The table, row by row:
[ 0.26  0.21 -0.21 -0.17  0.8   0.93  0.22  1.12 -0.64  0.2  -0.23  0.35
 -0.65  0.06 -0.42  0.97 -0.19 -1.76  0.53  0.66  0.12 -0.32  1.1   0.71]
[ 0.19 -0.79 -0.64  0.46 -1.27 -0.01  0.62 -0.06  0.34  0.24 -0.12  0.25
 -0.58  0.4   0.48  0.29 -0.03  0.2   0.19  0.38 -0.61 -1.34  1.1  -1.19]
[ 0.3   0.06  0.49  0.13  0.94 -0.24 -1.17  0.19 -0.99 -0.47  0.6  -1.1
  0.05  0.46 -0.34  0.5   0.62 -0.34 -0.08  0.27  0.49  0.4  -0.81  1.34]
[ 0.21 -0.28 -0.43 -0.82  0.64  0.5  -0.19  1.29 -0.29  0.1  -0.21 -0.38
 -0.56 -0.07  0.03  0.18  0.31 -0.72  0.26  1.09  0.54 -0.26 -0.05  0.46]
[-0.39  0.18  0.69 -2.4  -1.43 -1.48 -0.3   0.54  0.52 -1.12  0.28  0.22
  0.9  -0.71 -0.71  0.84 -0.57  0.37 -0.28  0.48  0.03  0.5  -0.43 -0.62]
[ 0.41 -0.69  0.56 -1.23  0.23 -0.87  1.02 -0.92  0.91 -0.28  0.41 -0.92
 -0.49  2.54  0.57  0.81 -0.11 -1.01  1.62  0.15 -1.09  1.24  0.02  0.57]
[ 0.16 -0.04  1.01 -0.59  0.85  0.03 -0.08 -0.46 -0.34  0.03 -0.4  -0.07
 -1.22 -0.3  -0.26 -0.72 -0.02 -0.46 -0.36 -0.1  -0.71  0.11 -0.71  1.12]
[-0.03 -0.48  0.34 -0.95 -1.56  0.44  0.83 -0.27  0.97  1.74 -0.8   0.64
 -1.3   1.28  0.12 -0.33 -0.52  0.97  0.35  1.28 -1.04 -1.19  1.83 -0.97]
[ 0.35  1.33  0.87 -0.34 -0.1  -0.08  1.42 -0.29 -0.74  0.58  0.11  1.12
 -1.13  1.38  0.52  0.8   0.04  0.14 -0.29  1.03  0.27 -0.77  0.98 -0.28]
[-2.32  1.07 -0.07  0.59 -0.44 -0.01 -1.11 -0.63 -0.97 -1.78 -1.56  1.33
  0.56 -0.21 -0.49 -0.09 -0.87 -0.39  0.22 -1.59 -0.79  0.38 -0.06  0.22]
[-0.78 -0.74  0.27  0.72  0.84  1.61 -0.16  0.57  0.15 -0.27  0.63  1.02
 -0.75 -1.03  0.31 -1.18 -0.73 -0.59 -0.64  0.01 -0.2   0.17  0.61  0.66]
[-0.2  -0.07  0.72 -0.11  0.29  0.47  1.27  0.21  0.48  0.41 -0.29 -0.19
 -0.14  1.04  0.69  0.93 -0.81 -1.2   1.77 -0.49  0.17  1.05  0.28  0.67]
[ 1.17  0.06  0.    0.02  0.42 -0.44 -0.01 -0.88 -0.44 -0.9   0.16  0.08
 -1.27  0.08 -1.58 -0.6   0.39 -0.63 -0.4   0.13  0.53 -0.65 -1.24 -0.86]
[ 1.09  0.4  -1.77  0.46 -1.04 -0.55  0.87 -0.46  0.12  0.9  -0.2   0.93
  1.12 -0.22 -0.55  1.67  0.52 -0.72 -0.23 -0.98  2.31  0.8  -0.23 -0.63]
[ 0.51 -0.84  2.11 -1.5  -0.53 -0.82  1.13 -0.55 -0.09  1.35  1.85 -1.99
  1.67  0.74 -0.41 -1.62  1.39  0.34  0.17 -1.05  0.18  0.63  2.59  0.41]
[ 1.65  2.14 -0.42 -0.17  2.32  0.88  2.05  0.02 -0.82  0.1  -1.69  1.05
  0.59 -0.16  0.53  2.5   0.89 -1.67  0.21  1.13  1.06 -0.02  0.62  0.47]
[ 1.26  0.54 -0.28 -0.99  0.55  1.09  1.24  0.88 -0.36  0.82 -0.79  0.53
 -0.26  0.15 -0.64  1.33  0.41 -1.71  0.13  1.19  0.09 -1.02  1.29  0.04]
[-1.04 -0.12 -1.6  -0.51 -1.55 -1.44  0.7   0.08  0.5  -2.03  1.77 -0.22
 -1.09  1.09  0.25  2.24  1.14 -0.84 -0.27  1.67 -0.31  0.09 -0.6  -1.02]
[-2.11  0.09  1.02  0.02  0.82  0.27 -1.33  2.11 -0.94 -0.56  1.94 -0.4
 -0.41 -1.15 -0.73 -1.25 -0.14  0.6  -1.3   1.2  -2.18  0.1   1.37 -0.82]
[ 1.48 -0.82 -1.03 -0.82  0.94  1.33  0.53  1.07  0.84  1.84 -0.53 -0.81
 -0.67 -0.37  0.11 -0.73 -0.17  0.59 -0.31  2.79  1.    0.49 -2.18 -1.12]
[ 1.5   3.56  0.67 -0.61  1.19 -0.19  1.59 -0.33 -1.64  0.5  -1.74  1.42
  0.97  0.83  0.81  2.15 -0.43 -0.22 -0.58  1.43  0.6  -0.39  0.8   0.09]
[-0.14 -1.6  -1.34  1.62 -0.56 -0.93 -0.42 -0.4   0.53 -0.48  0.06 -1.08
  1.81 -1.6  -0.17 -2.03  0.68  1.09 -0.53 -2.67  0.55  1.31 -2.1  -0.55]
[-0.27 -1.1   2.85 -0.27  1.65  2.5  -0.26  0.28 -0.23 -0.42 -0.52  0.38
 -1.05  0.35  0.42 -2.53  1.56 -0.17  2.34  1.82 -0.98 -1.11 -1.26 -0.22]
[ 0.01  1.3   2.94  0.19  1.94 -0.94 -1.57 -0.44 -1.74 -1.37  1.45 -0.43
  0.72  0.92  0.52 -0.14  0.03  1.44 -0.58 -0.37  0.72  1.27 -1.4   1.89]
[ 1.37 -0.19 -0.94  0.12  0.49 -1.5   0.07 -1.77  0.21 -0.23 -0.6   0.46
 -1.6  -1.17 -1.16  0.37  0.84  0.48 -2.64  0.26  1.    0.   -2.44 -0.73]
[-1.05 -0.21  1.23 -0.52  0.75  0.55  0.83  1.18  0.26  0.23  0.59 -0.56
 -0.71  3.57 -0.09  0.12 -1.5  -1.75  2.49 -0.27 -2.05  1.43  1.56  0.39]
[-0.07 -0.85 -0.16  1.66  0.54 -2.28 -1.46 -0.82  0.01  0.67  0.33  0.73
  0.03  1.29  0.12 -0.65 -0.13 -0.3   0.68  0.23  0.47  0.29  1.33  1.19]
[ 0.09 -1.44  2.07 -0.91  1.28 -0.09 -0.04 -0.73  0.5  -0.04 -0.76 -1.26
 -1.19  1.71  0.05 -1.3   0.78  0.37  1.76  1.55 -2.73 -0.18 -1.32  0.53]
[ 2.07 -0.46 -1.21  0.26 -0.89 -0.61 -0.07 -2.8   1.32  0.73 -2.73 -0.12
  1.33 -1.79  0.5   1.    1.27  1.88 -0.01  0.14  2.26 -1.56 -1.72  1.05]
[-0.15 -0.76  0.34  1.17  0.6  -1.   -1.45 -0.54 -0.57 -0.9   0.43 -0.57
 -0.23 -1.03 -1.22 -1.44  0.9   1.92 -1.55  2.35 -1.28 -1.99 -1.48 -1.44]
[-0.08  0.37 -0.63 -0.78  0.21 -0.91 -1.28  0.53 -0.2  -0.04 -0.11  0.88
  0.29  0.2  -0.45 -0.39 -0.53 -0.19  1.11  0.21 -0.56  0.9  -0.38 -0.5 ]
[ 0.97 -0.46  1.47 -0.6   1.18 -0.45 -0.32  0.61 -1.18  0.21  0.86 -0.88
 -1.88  2.32 -1.49 -1.04  1.43 -1.18  0.46  2.23 -1.43 -0.73 -1.75 -2.24]
[-1.08  1.33  0.97 -0.9   0.55 -0.75 -0.03 -1.29 -1.57 -1.39 -0.44 -0.41
  0.96  0.14 -0.83 -1.35 -0.41 -0.96  0.58 -1.17 -1.42  1.34 -0.25 -0.52]
[ 0.59 -0.9  -1.91  1.09  1.38  0.82 -1.18  0.8   0.48 -0.3  -0.36 -1.18
  0.72 -1.35 -0.5  -0.49  1.03 -1.93 -0.31 -0.68  1.12  1.23 -0.93  0.81]
[-0.97 -1.01  1.1  -1.28 -0.78  0.55 -1.84  0.95  0.79  0.41  1.11 -0.95
 -2.44  0.24 -0.77  0.07  0.04 -0.55  0.98  0.52 -1.11 -0.57  1.19  0.4 ]
[-0.2   0.89  1.53 -0.82  0.86 -0.72 -1.29 -0.07 -1.11 -0.69  2.2  -0.73
  0.91  0.2  -0.77 -0.9  -0.23  1.16 -0.31 -1.06 -0.06  1.84 -1.3   1.25]
[ 1.24  0.61 -0.32 -0.54 -0.36  1.45 -0.45  1.28  0.38  1.58 -1.24 -0.05
 -0.33 -1.61  0.25  0.11 -1.44  1.44 -0.1   1.05  0.27 -0.35 -1.87  0.18]
[ 0.43  0.26 -0.69  0.64 -0.92  0.94  0.2   0.18  1.22 -0.09 -1.29 -0.16
  1.53 -1.84  0.93  0.44 -0.64  1.95 -0.43 -0.44  1.66 -1.09  0.37  1.32]
[-2.14  0.63  0.92  1.21 -0.1  -0.38 -0.34 -1.15 -1.66 -1.32 -1.4   0.01
  0.51 -0.59 -0.28  0.48 -0.63  0.46 -0.65 -2.11 -0.06  0.06  1.17  1.05]
[-0.75 -0.06  0.88 -0.1   0.06  1.47  0.66  1.09 -0.38 -0.11  0.12  0.08
  0.15  0.34  0.07 -0.15  0.18 -1.06  1.23 -0.13  0.44 -0.21  0.51 -0.61]
[-0.15  0.03  0.34 -1.96 -0.42  0.63 -0.16  0.76 -0.36 -1.48  0.27  0.1
  0.34 -0.36 -0.39  0.38  0.12 -0.01 -0.41  0.   -0.75  0.58 -0.18 -0.58]
[-0.11  0.29  0.22  0.29 -0.55 -1.13 -0.73 -0.02  1.21  0.03 -0.83 -1.44
  1.    0.4   0.13  0.02 -0.11  2.47  1.41  1.13 -1.44 -1.21  0.13  0.08]
[-0.42 -2.37 -0.9   0.21 -0.92  0.58 -2.16  0.84  0.56  0.7   0.86 -0.85
 -1.5  -0.98 -0.78 -1.89  0.38 -1.28  0.44 -0.32 -1.05 -0.1  -0.31  0.34]
[-0.4  -0.24  0.32 -0.53  0.4   1.23  0.72  1.82 -0.88 -0.39  1.4   0.65
 -0.69  1.42 -0.39 -0.32  0.57 -2.63  1.4  -0.42  1.12  1.09  0.55 -0.72]
[ 1.53 -0.87 -0.4   0.18  0.9  -0.42 -0.16 -1.42 -0.83 -0.9   0.02  0.33
 -1.92 -0.63 -1.19 -0.8   0.6  -0.19 -1.29  0.97 -0.2   0.09 -2.05 -0.25]
[-4.31  0.69 -0.57  0.76  0.88 -2.16 -0.72 -0.54 -0.78 -1.84  0.25  0.6
 -0.3   0.6   0.64  0.27  0.47 -1.61 -0.87  0.01 -1.15  2.05 -0.12 -0.4 ]
[-2.06  0.86  0.18 -0.34 -1.12  0.46  0.21  0.41 -0.64 -2.58 -0.92 -0.04
  0.11 -0.76 -0.16  1.28 -0.09  0.4  -1.14 -1.5  -0.59 -0.62  0.32 -0.48]
[-1.55  0.84  0.55  0.21  1.65  0.44 -0.07  0.81 -0.39 -0.51  0.58 -0.11
 -0.36 -0.02  0.73 -1.38 -1.79  0.08 -0.91 -1.16 -1.74  1.38  2.53  1.59]
[ 1.44 -1.07  1.16 -0.64  1.1   1.21  1.04 -1.05 -0.67 -0.1  -0.03  0.5
 -1.28 -0.08  0.11 -0.22  1.63 -1.7   1.74 -0.09  1.05  0.16 -1.75 -0.4 ]
[ 0.21  0.85 -0.04  0.44 -0.8  -0.82 -1.6  -0.84 -0.07 -0.85 -0.39  1.2
  1.08 -0.03  0.11  0.45 -1.18  0.63  0.59 -1.54  0.15 -0.31  0.96  1.29]
[-0.38 -1.62 -1.06 -0.28  0.09  0.61 -1.06  0.16 -0.1   0.52 -0.55 -0.57
 -0.58 -0.62 -0.68  0.19  0.63 -1.01  0.31 -0.19  0.01 -0.3   0.04  0.29]
[-0.08 -0.2   0.19  0.73  0.74 -0.34 -1.24 -0.01 -0.07 -0.5   0.43 -0.35
  0.84 -1.6  -0.77 -0.74 -0.18  0.34 -0.05 -1.03  0.26  1.08 -0.95  0.79]
[-0.9   0.53  1.55  0.5  -0.3  -1.17 -1.42 -1.41 -0.61 -1.46  1.88 -0.22
  1.68 -0.08  0.6  -1.35  0.03  2.33 -1.07 -1.25  0.39  2.06 -1.91  0.08]
[ 0.33  0.   -0.55  0.89  0.16  0.87  0.26 -0.14 -1.25 -0.31  0.42  1.03
  0.01 -1.79 -0.55 -0.17  0.18  0.61 -1.49 -0.39  1.2   0.68 -0.22  0.26]
[ 1.66 -0.2  -0.97 -0.04 -0.54  2.22  1.32  1.57  1.51  1.62 -0.09 -0.49
 -0.81 -0.75  0.8   1.61  0.43  0.21 -0.85  2.3   1.11 -1.44 -1.27 -0.48]
[-0.77 -0.58  0.83  0.53 -0.38 -0.04  0.2   1.09 -0.63  0.1   0.49 -0.22
 -0.5   2.5  -0.66 -0.2   0.31 -0.96  0.93  0.71  0.3   0.07  0.69 -1.34]
[ 0.45  0.15 -0.74  0.21 -0.96  0.46  0.06 -0.08 -0.26  0.   -1.06  0.5
  0.96 -2.52  0.17  0.12  0.96  1.25 -0.94 -0.18  1.93 -0.99 -0.83 -0.26]
[-1.98  0.96 -0.55  0.54 -0.46  0.63 -1.34  0.61  1.14  0.3  -0.81 -1.51
  2.4  -1.4   0.64 -0.49 -0.69  2.64 -0.36  0.4  -0.89 -1.16  1.46  0.84]
[ 0.68  0.13  0.23  0.52  0.94  0.11 -0.68  0.41 -0.16 -0.95  0.7  -0.56
  0.29 -0.26 -0.45 -0.47  0.29 -0.34 -0.04 -0.34 -0.17  0.83 -0.92  0.52]
[ 0.34  0.49 -0.32 -0.43 -0.55  0.12 -0.1   0.46 -1.6   0.01  0.66  0.74
 -0.15 -0.14 -0.98  0.78  0.82 -1.03 -0.2  -0.77  2.19  0.2   0.08 -1.15]
[ 0.54  0.75  0.07 -0.56  0.41  0.33  0.35  0.16 -0.6   0.   -0.38 -0.02
  0.1   0.69  0.5   1.17  0.01 -0.04 -0.06  0.19  0.85 -0.1  -0.45  0.27]
[-0.05 -1.4  -1.52  0.46 -2.22 -0.24  2.11 -0.74  2.21  0.88 -1.22  1.78
 -1.04  0.06  0.46 -0.93 -0.27  0.47  0.37  0.23 -0.69 -1.89  1.41 -2.76]
[-0.17  0.61  1.15 -0.96  0.58  0.17 -0.94  0.21 -0.73  0.48  1.01 -0.25
 -0.56  0.83  0.37  0.04 -0.3  -0.46  0.8   1.42 -0.62  0.2   0.93  0.88]
[-1.4  -0.99  0.74  0.28  0.18  0.3  -2.87  0.86 -0.3   0.11  0.81 -1.57
 -0.54 -1.3  -0.78 -1.51  0.15 -1.12  0.09 -1.06 -0.16  1.05 -1.24  1.32]
[-0.21 -0.71  0.7   0.18  0.04  2.75  0.76  1.12 -1.27  0.13  0.6   1.55
  0.22  0.74  0.05  0.18  0.14 -2.95  2.48 -0.45  1.61 -0.34  0.6  -0.84]
[ 0.95  0.16 -0.17 -0.32  0.34  0.36  1.19  0.62 -0.33  1.14 -0.55  0.36
 -0.85 -0.12 -0.31  0.68 -0.08 -0.76 -0.12  1.16  0.1  -0.3   0.79 -0.02]
[-0.01 -0.21  0.47  0.25  1.87  1.22 -0.85  0.24 -0.73 -1.31  0.06  0.57
 -1.28 -3.04 -0.3  -2.75  0.42  0.92 -0.98  0.93 -0.34 -0.83 -0.71  0.99]
[ 0.59  2.21 -0.21  0.08  0.99  0.1   0.99 -0.54 -1.02 -0.29 -0.21  0.56
  1.51  0.73  0.24  0.93  0.13  0.62 -0.1   0.1   0.96  0.3  -0.59 -0.12]
[-1.64 -0.48  1.33 -1.03  0.67  0.23 -1.45  0.53 -0.52 -0.46  1.62 -0.92
 -0.52 -0.01 -0.66 -0.94 -0.15 -0.57  0.62 -0.08 -0.77  0.55 -0.51  1.56]
[ 0.58  1.27  0.2  -0.24  0.99 -0.15  0.97 -0.18 -0.66 -0.29  0.14  0.09
  0.52  0.06  0.23  0.72  0.25 -0.36 -0.24  0.39 -0.12 -0.06 -0.04 -0.36]
[-0.11  0.52 -1.58  1.27 -1.25  0.16 -0.9   0.87 -0.35  0.35 -0.34  0.94
  1.96 -2.88 -0.31  1.16  0.79  1.24 -1.59 -0.34  2.59 -1.96  0.29 -0.86]
[ 0.49 -0.49  0.45  0.15  1.42  1.26  0.01 -0.07 -0.64 -0.73  0.08  0.83
 -1.76 -2.38  0.06 -1.57  0.79 -1.17 -0.48  0.45  0.96 -0.45 -0.55  0.74]
[ 0.2   0.51 -1.67  0.43 -0.15 -0.34 -0.42  0.43 -1.1  -0.06  0.36  1.38
  0.15 -3.17 -0.14  0.47  0.18  1.42 -2.87 -1.1   1.89 -0.47 -0.94 -0.14]
Each group lies on its own hidden line, plane or larger flat surface, and each surface passes through zero. There are 3 groups. Groups are numbered from 0 in the order they first appear among the rows asked about.
More rows, each followed by its group:
[ 1.03  0.24 -0.76 -0.76  0.04  0.89  1.53  0.23  0.44  1.66 -1.7   1.13
 -1.39  0.74  0.23  2.23 -0.38 -2.67  1.23  2.28 -0.19 -2.1   2.55 -0.63] 0
[ 0.04 -3.62 -2.97  1.5  -0.07  1.15 -1.14  0.17  2.04  0.21 -0.37 -1.09
 -1.14 -1.77 -0.72 -1.23  0.88 -1.5   0.53 -0.7  -0.03  0.24 -0.48 -0.06] 0
[ 0.03 -0.39 -0.47  0.89  0.43  0.48 -1.12 -0.1  -0.31  0.14 -0.11  0.83
 -1.02 -1.75 -0.73 -0.99  0.44  0.7  -1.64  0.48  0.31 -0.6  -1.2  -0.23] 1
[ 1.44 -0.41 -2.62  1.35  1.1   0.28  1.25 -0.29 -0.4  -0.65 -1.64  0.29
  0.97 -0.89  0.31  0.93  1.4  -1.33 -0.24 -0.98  1.14  0.7  -1.24  0.05] 0
[ 1.66 -0.63 -0.89 -0.5  -1.65 -1.15  0.69 -1.15 -0.06  0.86 -0.35  0.07
  0.66  2.09 -0.61  1.52  1.49 -0.32  1.08 -0.09  1.67 -0.28 -1.23 -1.67] 1
[ 0.99  1.14  0.37 -0.64  2.21  0.31 -0.32  0.38 -1.03 -0.3   0.06 -0.58
  0.05  0.17  0.16  2.   -0.17 -0.83 -0.15  0.42  0.82  0.15 -0.17  1.03] 0
[-1.   -0.68  0.28  0.53 -0.74 -0.77 -1.54 -0.71  0.31 -0.64  0.55 -0.67
  0.1  -0.19 -0.38 -1.25 -0.65  1.56 -0.76 -1.2  -0.53  1.06 -1.17 -0.63] 0
[-1.1  -0.53  1.2  -0.19  1.29  1.38 -0.96  1.89 -1.2  -0.27  0.78 -0.41
 -0.25  0.54 -0.61 -1.55  0.99  0.27  0.08  1.75 -1.18 -0.82  0.66 -1.1 ] 1
[ 2.   -1.12 -0.95 -0.1   0.75 -0.51 -0.18 -0.91 -0.87  0.42 -0.21  0.6
 -1.01 -1.09 -1.1  -0.35  2.51  0.74 -0.99  1.38  1.42 -1.09 -3.03 -2.08] 1
[ 0.45  0.36 -1.87  0.83 -0.46 -1.92 -0.86 -1.23  0.71  0.06 -0.66  0.23
  0.18 -2.39  0.16  0.41 -0.84  2.54 -2.93 -0.57 -0.12  0.17 -0.9   1.02] 1
[-0.67 -0.01 -0.05  0.73 -0.61  1.06 -0.21  1.68 -0.26  0.14 -0.44  0.08
  1.26 -0.09  0.85  0.1   0.41  0.32  0.83 -0.11  0.89 -0.86  1.73 -0.45] 1
[ 1.29 -0.37 -2.09  1.18  1.5  -0.19  0.08 -0.46 -0.67 -0.77 -0.95 -0.47
  1.44 -1.53  0.08 -0.4   1.25 -0.99 -0.71 -1.57  1.49  0.97 -1.99  0.1 ] 0
[ 0.21 -0.89  1.45  0.42  1.96 -0.05 -0.89 -0.56 -0.58 -1.39 -0.13 -0.23
 -2.   -1.79 -0.04 -2.07  0.28  0.75 -1.5   1.73 -2.04  0.33 -1.16  0.96] 1
[ 0.2  -1.29 -1.16  0.39 -1.02  0.47  0.25 -0.21  0.76  0.1  -0.69  0.12
 -0.03 -0.03 -0.22 -0.71  0.05 -0.39 -0.33 -0.07 -0.6  -0.65 -0.46 -1.21] 0
[ 1.96 -0.43 -0.02 -1.35 -1.32 -2.91 -1.19 -0.39  1.45 -1.67  2.96  1.15
  0.35  1.61  0.    1.82  0.08  0.66  1.06  1.11  0.25  0.02  0.49  0.52] 2
[-2.08 -0.87  0.39  1.55  0.05 -1.73 -0.28 -1.17 -0.55  0.12  0.88 -1.33
  0.9   1.6   0.43 -0.2   0.47 -0.57  0.23 -1.13 -0.37  1.05  2.9   0.98] 2
[ 0.79 -0.64 -0.17  0.03 -0.51  1.09 -0.06  0.27  0.59  0.91 -0.97  0.14
  0.53 -1.24  0.04  0.01 -0.28  0.64 -0.54  0.17  0.71 -1.16 -0.35  0.53] 2
[ 1.3   1.75 -0.14  0.06  1.09  1.1   0.84  0.67 -0.19 -0.16 -1.32  0.3
 -1.12 -0.47  0.   -1.16 -0.3  -0.65  1.   -0.1  -1.    0.32 -1.39 -0.58] 2
[ 0.35 -0.27 -0.7   1.06 -0.99 -0.77  0.72 -1.14  0.27 -0.81 -1.04  0.16
  1.18 -0.82  0.14 -0.74 -0.15  1.18 -0.84 -0.8   0.7   0.64 -1.63 -0.83] 0
[ 0.07 -0.18 -0.37 -0.78  0.64  1.05 -0.06  0.59 -0.4   1.1   0.18 -0.24
 -0.39  0.28 -0.43  0.36  0.43 -1.61 -0.11  1.36  0.01 -0.61  0.99  0.67] 0
[-0.5   0.78 -0.2  -0.32 -0.73 -0.75  0.32  0.49  0.88  0.14  0.75 -0.43
  0.67  1.46  0.4   0.83 -0.32 -0.61  0.31 -0.59 -0.79 -0.47  1.06 -0.44] 1
[ 1.6  -0.81  0.17  0.2   0.19 -0.72  0.73 -2.73  0.07  0.34 -0.68  0.33
 -0.49 -0.84 -0.17  0.02  1.09 -0.18 -0.01 -0.15  1.6   0.81 -2.28  0.09] 1
[-0.52  0.38  0.32 -0.61 -0.02 -1.18  0.48  0.42  1.27  0.24 -0.16 -1.62
  0.81  2.38  0.72  0.96 -1.37  1.66  0.26 -0.02 -3.14  0.53  1.55  1.02] 1
[-1.65  0.93  0.27  0.18  1.31  1.   -0.82  0.12  0.77 -1.19 -0.05 -0.72
 -0.09 -0.68  1.11 -1.03 -1.81  1.47 -0.6  -0.65 -1.73 -0.04  1.48  2.3 ] 1
[-0.85  0.12  0.48 -0.4   1.11 -1.17 -1.15  0.54 -0.41 -0.88  1.77 -1.04
 -1.67  0.91 -1.13 -1.17 -0.87  0.14 -1.65  0.7  -4.02  1.28  0.58 -0.58] 1
[-2.02  1.17 -1.45 -0.12  0.49  0.83  0.75  0.78 -0.29 -1.87 -1.12  0.44
 -1.43 -1.15  0.11 -0.09 -0.11 -1.64 -1.    0.93 -0.98  0.04 -1.63 -0.93] 2
[ 1.34 -0.18 -0.26 -0.77 -0.02  0.45  0.1   1.2   0.93 -0.42  0.36  0.44
 -0.18 -0.32  0.29  1.04  0.17  0.51  0.23  1.39  0.47 -1.04 -0.82 -0.32] 2
[ 0.17 -1.49 -0.59 -0.54  0.18  1.35 -1.81  1.13  0.45  0.37  0.1  -0.72
 -1.61 -0.07 -0.89  0.16  0.38 -2.4   0.6   0.58 -0.44 -0.4   1.07  0.54] 0
[ 1.49 -0.62  0.75  0.01  0.24  0.25  0.5  -1.05 -0.45 -0.27 -0.16  0.15
 -1.41 -0.72 -0.44 -0.42  0.48 -0.58  0.1   0.27  0.43  1.01 -1.18  0.4 ] 1
[ 1.06 -0.66 -2.72  0.88  1.75  0.78 -1.03  0.51 -0.11 -0.3  -1.43 -0.89
  0.17 -1.6  -0.39  0.07  1.49 -2.62  0.26 -0.9   0.93  0.75 -1.04  0.84] 0
[-1.01 -2.87  0.02 -0.22 -1.51  0.04 -1.24  0.64  1.54  0.77 -0.02 -1.17
 -1.71 -0.02 -0.63 -1.37 -0.69 -0.96  1.05  0.47 -1.42 -0.41  1.12  0.98] 0
[-1.9   0.87  3.07 -1.02 -1.59 -1.82 -1.56 -0.2  -0.67 -0.27  1.66 -0.31
 -0.66  2.04 -0.33  0.25 -0.83  1.82  0.14  0.95 -1.66 -0.6   0.54  0.34] 0
[ 1.72 -2.29  1.27  2.37 -0.68  0.77 -0.64 -0.28  0.56  2.92 -0.01 -0.3
  1.35 -0.15  0.11 -0.28  0.3   1.47 -0.42 -0.69  2.43 -0.78  2.2   1.47] 2
[ 3.53 -1.05  0.87  0.68 -0.32  1.04 -0.15 -0.34  0.5   2.92 -0.47 -0.15
 -0.12  0.07  0.01 -0.9  -0.2   1.2   0.13 -0.65  1.19 -0.86  1.37  0.92] 2
[ 3.09  0.02 -0.05 -0.33 -0.87  1.68  0.28  0.27  0.36  0.06 -0.53  0.87
  0.37 -0.14 -0.23  1.02 -0.29  0.61  0.57 -0.76  0.17 -1.39  0.18 -0.03] 2
[-0.72 -0.09 -0.47 -0.42 -0.27 -2.16 -2.94 -0.24  0.18 -1.35 -0.31  2.17
  0.98  0.56 -0.37  1.9  -1.66  0.96  1.06  0.9   0.06  0.37 -0.66  0.64] 2
[ 0.92  1.45  0.63 -1.04  0.12  0.74  1.91  0.8   0.11  1.43 -0.35  1.47
 -0.85  1.26  1.24  2.47 -0.78 -0.72  0.    1.97 -0.25 -1.79  1.75 -0.74] 0
[-1.44  0.61  0.43 -0.6  -0.3  -0.18  0.14  0.06 -0.92 -0.99 -0.27  0.24
  0.46  0.26 -0.35  0.    0.16 -0.25 -0.72 -1.21 -0.8  -0.01 -0.19 -0.33] 2
[ 0.21  1.    2.2  -1.03  0.53 -0.38 -0.07  0.38 -0.62 -0.33  0.55 -0.32
 -1.04  1.07 -0.22  1.03 -0.84  0.51  0.47  0.04 -0.25 -0.23  0.54  0.99] 0
[-0.84 -0.48 -0.29  0.05 -1.48 -0.32  0.46 -0.31  0.55 -0.31  0.4  -0.27
 -0.17  0.09 -0.57 -0.87 -0.84  1.15  0.33 -0.33 -0.9  -0.28 -0.18 -0.2 ] 0
[ 0.07  1.02  0.59 -1.1   1.55  0.2  -0.8   0.12 -1.2  -0.33  0.72 -0.35
 -0.14 -0.1  -0.46  0.55 -0.25 -0.29  0.19  1.03 -0.33 -0.41 -0.18  1.13] 0
[-0.34 -0.39  1.89 -0.36  1.65  0.23 -2.84  0.74 -0.93  0.53  1.67 -1.52
 -0.39  0.08 -0.77 -0.38  0.66 -0.83  0.46 -0.6  -0.07  1.32 -0.9   2.05] 0
[ 0.62 -0.81  0.67 -0.64  0.67  0.23  0.12 -1.37  0.19 -0.07 -0.13  0.28
 -1.77  1.07  0.04 -1.4   0.09 -1.37  0.03  0.19 -0.45  1.   -1.32  0.29] 1
[-0.77 -0.73 -0.2   2.53  2.17 -0.47  0.39 -0.32 -1.12  3.26  0.31 -1.37
  0.15 -0.32  0.61 -2.31  1.2  -0.37  0.09  1.08  0.72  0.84  0.78  0.12] 2
[-0.32  0.35  0.15 -0.15 -1.4  -0.5   0.81  0.23  0.93  0.6  -1.21 -0.52
  1.82  2.06  0.54  1.25  0.87 -0.17  2.45  0.34  1.16 -0.74 -0.24 -1.08] 1
[-1.01 -1.4   0.01 -0.58 -1.08  1.02 -1.26  1.04  0.65  1.37 -0.43 -0.67
 -2.45 -0.07 -1.06  0.24 -0.14 -1.69  1.07  0.77 -0.43 -1.62  1.35  0.51] 0
[-0.43 -0.42  0.33  0.29 -1.38 -0.45  0.12 -1.04  0.6   0.04 -0.26  1.13
  0.25 -0.43  0.23 -0.57 -0.49  1.02  0.02 -0.35 -0.57 -0.46 -0.47 -1.21] 0
[-0.93  0.13  0.8   0.37 -0.34 -1.01 -0.73 -0.23 -0.56 -0.21  0.29 -0.09
  0.67 -0.02  0.16 -0.54  0.02  0.22 -0.64 -0.95  0.07  0.29 -1.35  0.21] 0
